Rows are one point carried round by a steady rotation, each followed by how many ticks it has turned.
The counts run from 0 to 396.
[147 122 117 123  89 156  88 139 153 117 132 177 110 177 115 172 108 134
 103  79  72 171 130 169 153  98 149 100  99 153 168 114 110 150 145 141
 127 139 131 153 133 106 137 137 186 165 128 154 140 161 133 144 136 147
 167 129 145 127 186 113 138 161]	253
[141  87 139 142 126 152 152  93 142 112 144 118 166 137 122 159 150 181
 124 105 147 153  89 198 180 138 140 137 133 174 132 159 103  72 149  95
 143 150 154 156 123 116 127 119 104 128 102 120 168 119 165 102 126 157
 149 129 104 159 167 145 137 159]	262
[113 151 149 140  96 126 131  99 141  93 134  79  96 160 119 168 108 114
 104 183 142 100 137 167 154  93 122 106 111 157 115 100 130  86 116 115
 128 114 119 161 146  68 178 109 111 135 137 142 143 152 117 140 110 147
 160 126 123 108 182 135 160 142]	376
[118 132 162  97 169 159 109  96 146 155 106 127 136  93 119 180 159 122
 115 104 139 132 124 151 188 126 152 113  47 134 147 158 128 157 121 137
 153 146 155 108 106  55 140 123 140 146 128 118 119 160 173 105 128 159
 138 165 103 169 144 136 150 131]	382
[125 139  96 115 127 116  86 144 142 103 115 108  66 117 136 175 141 161
 117 118 146 143 121 125 129  65 108 155 106 148 153 144 117 122  99 131
 136 115 121 166 158 131 189 141 148 110 120 169 139 143 151 149 141 178
 160 107 130 131 203 125 142 129]	271
[151 123 110  93 160 146 124 138 183 128 130 153 169 141  89 192 160 147
  77 108 135 145 120 108 148  72 127 142  88 134 139 156 154  72 142 105
 129 160 119 161 149 126 147 146 159 139 120 150 131 118 172  96 167 166
 167 125 146 149 147 114 123 150]	207
[160  96 159 129 110 167 121 145 158  99 125 160 173 179 142 119 142 151
  71  87 116 139  90 148 148 106 108 161 134 131 164 166 158 123 154 126
 139 149 160 141 131 176 121 118 166 143  82 139 143 119 128 142 123 159
 116 115 132 125 206 104 109 118]	9
[128 160 113  75 119 125 127 149 140 117 105 125 159 112 116 209 101  78
 164 123 147 172 172 106 137  91 119  87 123 134 147 147  98 142 132  94
 144 153 149 134 143 109 124 145 151 194 137 154 124 107 158  88 130 147
 150 117 159  92 146 144 134 141]	152
[ 85 111 134  93 121 115  99 128  95 127 130 106 134 113 122 211 123 110
 140 133 164 118 154 138 120  84 108 102  80 151 110 108  90 138  98  91
 107 154 164 108  77  80 160 107 129 167 137 135 103 132 130 106 131 177
 156 131 145 110 152 119 114 129]	379
[128 106 128 128 104 127 133 132 128 115  93  63 176 111 182 152 111  89
 116  91 168 128 106 130 177  78 125 153 115 176 150 154 136 105 102  68
 118 147 157 140 134 139 157  97 106 130 131  93 139 121 142 111 112 165
 145 105 125 107 179 146 151 144]	40
[157 131 131 112 153 162 136 134 124  69  79 100 139 136 106 181 137 145
  89  87 182 123  87 113 168 101 101 169 161 173 145 190 130 133 124 109
 118 132 141 151  93 136 150 142 113 128 119 160 104  90 142 117 124 164
 149 117  80 145 170 128 149 131]	113
[125 151 172  88 144 148 121 151  90  94 133 127 161 130 103 178 140 108
 122 145 183 148 155 167 100 117 117  98 154 127 139 156 117  95 143  95
 177 133 128 109 139 143 125 142 143 164 110 150 138  81 145  77 133 174
 130 124 139 141 167 126 122 129]	110
[147 116 105 120 112 133 107 167 119  90 102 100 122 132 136 152  96 185
 139 103 117 187 173 152 158  87 123 122 135 168 169 140 110 124 128 106
 155 125 152 149 147 155 158 124 169 149 126 129 181 100 126 135 111 165
 145  85 106 121 174 170 145 151]	14
[129 144 171 105 104 162 109 101 150 121 128 183 137 196 116 150 128  92
  98 112  99 131 118 139 136 114 129 115  89 114 112 121 142 118 161 125
 108 125 126 157 157 113 112 149 169 154 131 188 120 163 154 139 137 158
 135 151 160 134 194  83 143 123]	51
[151 108 190 121 138 172 108 156 127  94 125 156 163 181 107 134 150 145
  64 114 135 126 111 137 133 119  87 116 114 122 116 151 172 109 149 114
 136 149 177 114 130 172 123 131 152 157  75 159 114  91 104 123 143 177
 115 120 129 109 185 101 106 102]	8
[ 76 145  90 130  95 139  98 126 106 137 117 116  96 108 159 174 118 115
 128  99 151 146 113 183 150  85 140 104  73 154 165 139 121 143 115 114
 149 135 139 124 141 109 148 133 143 139 116 111 141 142 155 147 106 155
 140 130 114 156 188 119 147 187]	44
[142 118 141 118 138 150  63 123 116 111  84 153 113 114 132 161 112 152
 161  95 136 150 163 126 154  94 136 111  66 140 124 109  90 159  83 116
 137 133 180 123 108  97 158 125 153 161 144 146  95 155 104  89 155 145
 178 162 136 128 169 143 119  84]	276
[138 121 155 117 153 137 128 137  99 119 149  59 167 119 113 200 131 101
 121 117 156 131 120  92 103  70  95 125 143 137 153 137 125  81 139 119
 106 128 122 165 109 131 144 145 122 125 139 153 134 108 186 126 142 193
 185 111 142 128 164 113 146  98]	135
[142 123 132 147 112 190  74 132  96  93 116  67 168 133 106 138 117 128
  88 108 148 142 161 137 133  77 106 116 119 154 117  71 124  61 110  76
 144 105 150 150 170 143 113 134 139 136 132 121 144 107 108  99 132 134
 155 125 110 147 135 133 152 106]	191
[132 130 142 125 117 151 102 134 163 115  86 171  99 165 165 137  93 101
 132  95 106 131 120 162 207 114 116 120  58 144 151 153 154 146 124 126
 144 137 185 127 130 139 150 104 176 147 125 105 118 126 115 145 127 147
 125 132 103  92 191 125 140 139]	300
[117 120 180  90 135 146 139 121 118 116 138 171 154 161 109 169 156 122
  90 129 125 145 152 180 117 134 143 108  88 141 119 116 136  89 170  99
 130 146 123 113 131  94 100 134 170 153 111 152 151 140 168 112 130 179
 138 157 141 176 167  94 110 166]	4
[130 143 137 159 115 174  80 100  78 107 108  98 136 113 128 140 139 114
 101  63 166 140 101 139 160  87 123 134 121 176 127 122 131 111 100 114
 107 101 144 135 135 128 134 161 131 108 119 173 101 134 134 125 150 179
 190 144 117 165 185 125 151 100]	293
[118 130 149  82 184 155  97 129 152 130 145 119 159 141 106 210 163 123
 125 124 139 129 116 105 104  86 106 126  76 103 151 167 117 109 116 147
 162 141 142 157 141 112 154 133 154 156 142 137 121 142 167 115 151 150
 139 146 121 166 148  95 146  99]	28
[149  54 217 110 127 140 141 110 154 118 125 124 194 157 134 146 124 102
 132 146 117 116 134 126 140 131  95 122 116 105 119 137 120 114 152 118
 128 158 164 133 109 138 122  93 129 175 145 120 155 138 151 120 121 153
 109 133 131  98 194 107 156 109]	81
[114 151 167 125 108 116 126 123 148  89 139 130 124 153 114 163 107 107
 111 191 145 114 150 169 156 104 121  85 114 114 120 143 136 119 111  89
 171 138 113 118 134 100 201 102 121 170 130 157 130 131 124 105 115 150
 143 130 169  81 206 131 160 136]	175
[ 96 131 123 132 111 109 110  93 121  88 137 136 101 134 119 179 121 107
 155 138 178 110 122 176 145 110 130 119 104 136  91 125 106  80 104  92
 153 139 147 141 153 112 170 146 104 142 140 171 112 131 120 120 141 167
 166 143 156 102 194 133 139 125]	20
[141 141 131 113 117 157 115 113 120 119 141 126 160 124 105 154 165 156
 111 109 138 168 115 190 170 132 142 121 139 178 159 154 109 126 158 112
 166 152 153 115 142  93 110 135 145 170  89 131 172 113 176  86 109 156
 148 142 109 165 159 168 132 164]	108
[105 169 142 129 133 158  83 117  86 124 110 113 120 119 154 162 126  92
 131  82 172 127 109 152 133  71 128 137 100 154 155 161 143 126  92 122
 131 116 144 130 170 137 152 147 135 113 125 158 109 122 150 120 158 182
 166 135 132 147 208 107 130 102]	92
[122  90 136 130 142 172  74 121 109 100 143 125 161 139 126 156 147 186
 143 102 164 147  96 155 114 110 100 141 105 131 119 150 103  83 120 152
 160 132 187 151 147 163 135 153 138 124  95 152 135 110 127 137 156 167
 141 131 119 146 172 113 117  78]	366
[149 136 191 138 145 152 156 104 143  89 139 112 145 178 150 139 116 142
 122 138 134 138 107 196 181 144 113 107 131 155 138 171 148  61 161 132
 166 121 168 144 144 133 133 121 139 132 111 112 168  90 137 119 116 164
 133 143  92 132 179 147 132 134]	60
[ 99 106 120 114  92 123 101 131  75 123 114  66 160 107 159 172 134 100
 134  88 176 122 125 142 119  67 112 127 126 188 119 108 107  88 118  77
 102 138 181 128 127 143 110 135 115 148 118 122 115 109 138 111 112 187
 150 120 120 106 155 130 119 128]	242
[154  54 181 118 124 152 152  96 179 131 124 111 179 162 143 143 153 124
 127 126 115 125  95 152 179 135 119 139 113 133 143 144 122 117 156 116
 125 160 168 161 109 126 125  98 113 148 144 107 166 142 182 124 105 156
 114 118 117 123 178 127 180 122]	82
[130 103 102 124 138 123  96 158 111  85 106 131  86 137 127 168 108 172
 120  75 137 160 124 156 120  69 135 161 108 176 168 123  98 104 121 115
 122 124 118 164 119 124 172 126 170 112 152 133 148 141 143 154 141 171
 171 100 114 171 180 107 128 150]	117
[136  84 142 127 141 142 129 127 187 123  63 106 124 129 134 142 127 178
 129 113 130 133 170 111 202  87  86 157  75 157 108 152 135 117 108  99
 119 132 147 171 145 133 150 114 124 114 140 136 123 121 124 146 125 163
 130 128  91 109 180 148 160 125]	322
[ 91  98  94 144 121 170  96  77 160 121 163 110 158 106  92 178 142 180
 136 128 141 138 140 144 176  92 136  92  71 126 114 147  97 105  89  85
 169 145 149 167 155 100 159 124 104 156 113 137 121 141 131  99 136 126
 162 137 136 136 152 146 171 140]	126
[144 117 151 167  96 136 137 137 129 120 142  78 151 132 139 139 127 130
 103 131 128 135 132 161 182  96 101  98 123 167 145 113 161  73 143 104
 117 128 131 128 138 138 127 117 124 117 119 115 177  98 166 139  89 178
 160  95 131  99 184 155 163 151]	240
[149  99 188 117 179 166  97 121 106 126  77 115 147 112 110 154 150  95
 110  61 161 137 134 113 170 109 107 148 102 151 126 100 127 123 149 114
 131 128 158 109  95 141 109 148 150 120 144 131 115 113 153 106 134 184
 161 139  86 154 141 130 151 107]	340
[150 145 185 123 140 142 116 123 146 115 147 115 132 138 114 159 148 115
  95 151 124 143  95 155 150 124 114 100 130 126 171 148 146 131 165 163
 160 123 103 136 128 114 160 128 148 143 147 123 174 123 198 133  98 174
 149 116 141 120 211 144 172 125]	133
[ 81 179 156  89 124 160 100 131  99 108 108 138 113 135 133 176 114  73
 113 139 170 123 161 162 117  88 107 118  80 112 108 135 156 105 105  85
 162 129 131 108 170 136 144 151 158 141 125 158 101 106 124 142 123 176
 116 135 139 144 193  92 144 141]	247
[139 129 152  98 154 163 143 139 162 135 116 154 157 136 104 152 162 151
  66 114 129 141 149 151 158 119 142 130  85 150 142 146 156  98 160  85
 144 158 111 122 130 109 117 113 168 136 105 135 150 128 180  88 133 179
 132 139 112 189 144 124 132 183]	5
[116 115  98  97  96 155  91 102 157 109 123 105 148 117 114 171 145 144
 130 128 148 142 152 147 129  74 151 132  80 149 135  95  72 103 100  66
 167 133 136 164 172  80 154 105 131 170 153 118 131 182 132  85 118 126
 153 141 126 152 143 149 171 141]	327
